Rows are one point carried round by a steady rotation, each followed by how many ticks it has turned.
The counts run from 0 to 48.
+0.94 -0.57 +1.40 -0.41 -0.34 +0.37 -2.70 +0.28 -4.50 -2.30 +1.19 +1.14
 +1.41 +0.64 -0.22 -0.63 -1.70 +0.39 +0.14 -0.31 -0.13 +3.54 -0.72 +1.40
 -1.94 +0.81 -0.76 +2.14 +2.27 -2.32 +0.32 -> 38
+1.02 -2.13 +0.34 -1.02 +1.92 -1.59 -1.84 -0.25 -2.88 -2.40 +0.25 -0.05
 +0.46 +0.08 +0.64 +0.18 -2.83 -2.56 -3.47 -0.63 +0.51 +1.57 +1.46 +1.12
 -0.14 +0.96 -0.96 -0.38 +3.45 -2.75 +0.46 -> 27
+1.22 -1.07 +0.29 -1.20 +0.65 -2.40 -2.68 -0.40 -3.89 -2.32 +0.27 -0.02
 +0.69 +0.58 -0.31 +0.47 -2.62 -2.30 -3.02 -0.54 +1.36 +1.06 +0.64 +1.87
 -0.22 +0.64 -1.17 +0.06 +2.93 -2.90 +0.57 -> 42
+0.39 -1.01 +0.55 -0.77 +0.28 +1.17 -2.70 -0.08 -4.54 -2.98 +1.56 +0.59
 +1.03 +0.98 -0.67 -0.74 -2.29 +0.00 +0.45 -0.02 +0.18 +4.20 -0.36 +1.15
 -1.72 +1.98 -0.53 +2.13 +2.13 -2.63 +0.08 -> 30
+1.47 -1.65 +2.69 +0.44 +1.39 +0.84 -2.71 +0.77 -3.42 -1.52 +1.89 +1.95
 +0.66 +0.70 +1.20 -0.35 -2.27 +0.03 -0.40 -1.39 -0.41 +3.84 -1.02 +0.51
 -2.20 +1.24 -0.72 +1.39 +2.63 -2.36 -0.03 -> 24
+1.06 -1.25 +2.06 -0.42 +0.59 +0.53 -2.85 +0.54 -4.02 -1.85 +2.15 +1.78
 +0.91 +1.06 +0.57 -0.27 -2.36 +0.04 +0.15 -0.48 -0.69 +3.68 -1.07 +0.77
 -2.77 +1.13 -0.84 +1.38 +2.93 -2.12 +0.09 -> 31
+0.24 -1.82 -0.28 -1.86 +2.47 +0.52 -0.57 -0.52 -3.42 -3.05 +0.44 -0.70
 +0.28 -0.39 -1.00 -0.97 -3.40 -0.92 -1.38 -0.41 +1.05 +2.76 +1.84 +1.76
 +0.37 +2.09 -0.23 -0.05 +2.83 -2.95 +0.22 -> 6
+0.49 -1.36 +1.72 -0.37 +0.83 +1.51 -2.41 +0.91 -3.80 -2.31 +1.55 +1.09
 +1.04 +0.95 +0.09 -0.70 -2.35 +0.27 +0.70 -0.53 +0.35 +4.56 -0.51 +0.99
 -1.73 +2.38 -0.36 +1.89 +2.58 -2.43 -0.12 -> 23
+1.32 -2.29 +1.01 -0.80 +2.80 -0.69 -1.19 +0.09 -2.39 -2.04 +1.41 +0.15
 +0.33 -0.31 +1.31 -0.30 -3.32 -1.94 -3.11 -1.34 +1.15 +1.70 +1.50 +1.10
 -0.43 +1.16 -1.30 -1.75 +3.97 -2.91 +0.08 -> 12
+0.60 -1.50 +2.17 -0.47 +1.46 +1.82 -2.01 +0.87 -3.64 -1.87 +1.80 +1.06
 +0.94 +0.65 +1.09 -0.80 -2.38 +0.23 +0.22 -0.65 -0.40 +3.96 -0.21 +0.70
 -2.13 +1.47 -0.33 +1.46 +2.64 -2.73 -0.13 -> 16
+0.28 -1.66 -0.01 -1.70 +1.70 +0.96 -1.90 +0.07 -3.97 -3.13 +0.53 -1.06
 +0.61 +0.01 -1.10 -1.08 -2.97 -0.30 -0.78 -0.36 +0.79 +3.72 +1.99 +1.61
 +0.27 +2.25 -0.27 +0.37 +2.74 -3.17 +0.14 -> 14
+1.18 -0.63 +2.03 -0.53 -0.87 -0.62 -2.80 +0.47 -4.70 -1.17 +1.36 +1.71
 +0.85 +1.12 +0.32 +0.05 -1.63 -0.25 -0.61 -0.69 -0.14 +3.11 -1.65 +1.05
 -2.95 +0.31 -1.18 +2.18 +2.19 -2.13 +0.19 -> 46
-0.55 -0.62 +0.68 -1.14 +1.95 +2.03 -0.94 +0.20 -3.60 -1.82 +1.42 -0.58
 +0.82 -0.76 -0.54 -1.34 -3.10 +0.45 +0.64 -1.16 +0.71 +4.34 +0.98 +1.01
 -0.37 +1.86 -0.24 +0.76 +2.43 -2.34 +0.05 -> 0
-0.51 -1.25 +0.02 -1.35 +2.13 +1.78 -1.39 +0.33 -3.87 -2.95 +0.40 -0.26
 +0.88 +0.53 -0.91 -1.34 -3.46 +0.12 +0.34 -0.34 +0.87 +3.85 +1.21 +1.50
 +0.07 +2.49 -0.16 +0.82 +3.05 -3.25 -0.14 -> 7
+0.78 -0.47 +0.81 -0.37 -0.38 +0.08 -2.93 +0.68 -4.52 -1.99 +0.47 +0.49
 +1.16 +0.59 -1.08 -0.48 -2.25 +0.23 +0.62 +0.26 +0.41 +3.60 -0.88 +1.52
 -2.00 +1.12 -0.77 +2.43 +2.06 -2.57 +1.01 -> 45
+1.42 -1.69 +0.41 -0.95 +1.50 -2.35 -2.26 -0.21 -3.83 -2.26 +0.60 -0.11
 +0.64 +0.30 +0.52 +0.51 -2.18 -2.59 -3.00 -1.18 +0.59 +1.24 +0.82 +1.69
 -0.61 +0.38 -1.64 -0.69 +3.92 -2.83 +0.29 -> 34
+1.51 -1.96 +2.86 +0.29 +1.64 +0.70 -2.01 +0.77 -3.39 -1.18 +2.15 +1.96
 +0.03 +0.04 +1.71 -0.71 -1.83 -0.48 -0.88 -1.66 -0.04 +3.16 -0.82 +0.53
 -2.08 +1.23 -0.98 +0.76 +3.24 -2.04 +0.05 -> 17
-0.11 -1.21 +1.56 -0.55 +2.36 +1.74 -1.51 +0.46 -3.54 -2.12 +1.45 +0.12
 +0.99 +0.51 -0.10 -1.35 -2.79 +0.68 +1.14 -0.95 +0.03 +4.34 +0.01 +0.75
 -1.41 +1.97 -0.56 +1.52 +2.80 -2.40 -0.02 -> 8
+0.05 -1.80 -0.12 -1.57 +1.42 -0.15 -1.47 +0.03 -3.89 -3.08 +0.88 -0.59
 +0.76 +0.70 -0.78 -0.24 -3.32 -0.73 -1.08 -0.31 +0.63 +3.00 +2.05 +1.48
 +0.86 +2.05 -1.05 +0.15 +2.94 -3.11 +0.48 -> 21
+0.69 -1.44 -0.35 -1.46 +1.12 -1.47 -2.21 -0.62 -3.56 -3.20 -0.51 -0.51
 +0.44 +0.67 -0.31 -0.05 -2.90 -1.81 -1.73 -0.85 +0.79 +1.35 +1.49 +1.43
 -0.25 +1.57 -0.93 -0.58 +3.06 -3.34 +0.56 -> 35
+0.51 -1.97 +2.11 +0.20 +2.19 +1.61 -2.10 +0.42 -2.95 -1.34 +1.99 +0.91
 +0.72 +0.45 +0.79 -1.35 -2.15 +0.12 +0.01 -1.63 -0.18 +4.12 -0.38 +0.58
 -2.52 +1.19 -0.54 +0.95 +2.91 -2.05 -0.08 -> 9
+1.32 -1.99 +2.85 +0.67 +1.89 +0.40 -1.63 +0.44 -2.87 -1.20 +1.98 +1.46
 +0.39 -0.08 +2.05 -0.63 -2.60 -0.33 -1.44 -1.71 -0.23 +2.59 -0.77 +0.95
 -2.88 +0.72 -0.90 -0.04 +3.41 -1.53 +0.08 -> 10
+0.40 -1.59 -0.31 -1.54 +1.60 -0.97 -1.66 -0.20 -3.40 -3.28 -0.30 -0.54
 +0.62 +0.60 -1.12 +0.29 -2.89 -1.46 -1.81 -0.36 +0.73 +2.25 +1.12 +2.09
 +0.30 +1.59 -0.80 +0.23 +3.14 -3.51 +0.76 -> 28
+0.43 -1.40 +0.68 -1.43 +1.42 +1.00 -2.11 +0.17 -4.15 -2.66 +0.49 -0.50
 +0.63 +0.70 -0.88 -0.69 -2.81 -0.03 +0.81 -0.35 +0.26 +3.56 +0.67 +1.50
 +0.15 +2.18 -0.27 +1.54 +2.44 -2.58 +0.03 -> 22
+0.58 -2.07 +0.43 -1.27 +3.13 -0.41 -0.70 -0.60 -2.71 -2.21 +1.07 -0.59
 +0.29 -0.28 +0.78 -0.27 -3.93 -1.64 -3.01 -1.23 +0.69 +2.42 +1.84 +1.66
 +0.00 +1.14 -1.36 -1.20 +3.73 -2.84 +0.16 -> 5
+0.79 -1.04 -0.52 -1.53 +0.65 -1.33 -2.63 -0.34 -4.65 -2.47 -0.98 -0.42
 +0.64 +0.36 -1.50 +0.43 -2.70 -1.32 -1.36 +0.20 +0.79 +1.68 +1.57 +2.00
 -0.09 +1.51 -0.49 +0.60 +2.65 -3.20 +0.67 -> 43
+0.45 -1.96 +0.37 -1.46 +2.74 -0.08 -1.18 +0.08 -3.15 -2.89 +0.38 -0.93
 +0.01 -0.02 -0.49 -0.32 -3.07 -1.86 -2.10 -0.85 +1.24 +2.56 +1.69 +1.26
 +0.58 +1.16 -0.70 -0.67 +3.54 -2.83 +0.40 -> 13
+0.08 -1.44 +2.25 -0.50 +2.40 +2.00 -1.13 +0.22 -3.57 -1.53 +2.53 +0.61
 +0.81 -0.34 +0.49 -1.66 -3.01 +0.36 +0.20 -0.78 -0.34 +4.67 -0.19 +1.23
 -1.48 +1.44 -0.39 +0.69 +2.15 -1.50 -0.31 -> 1
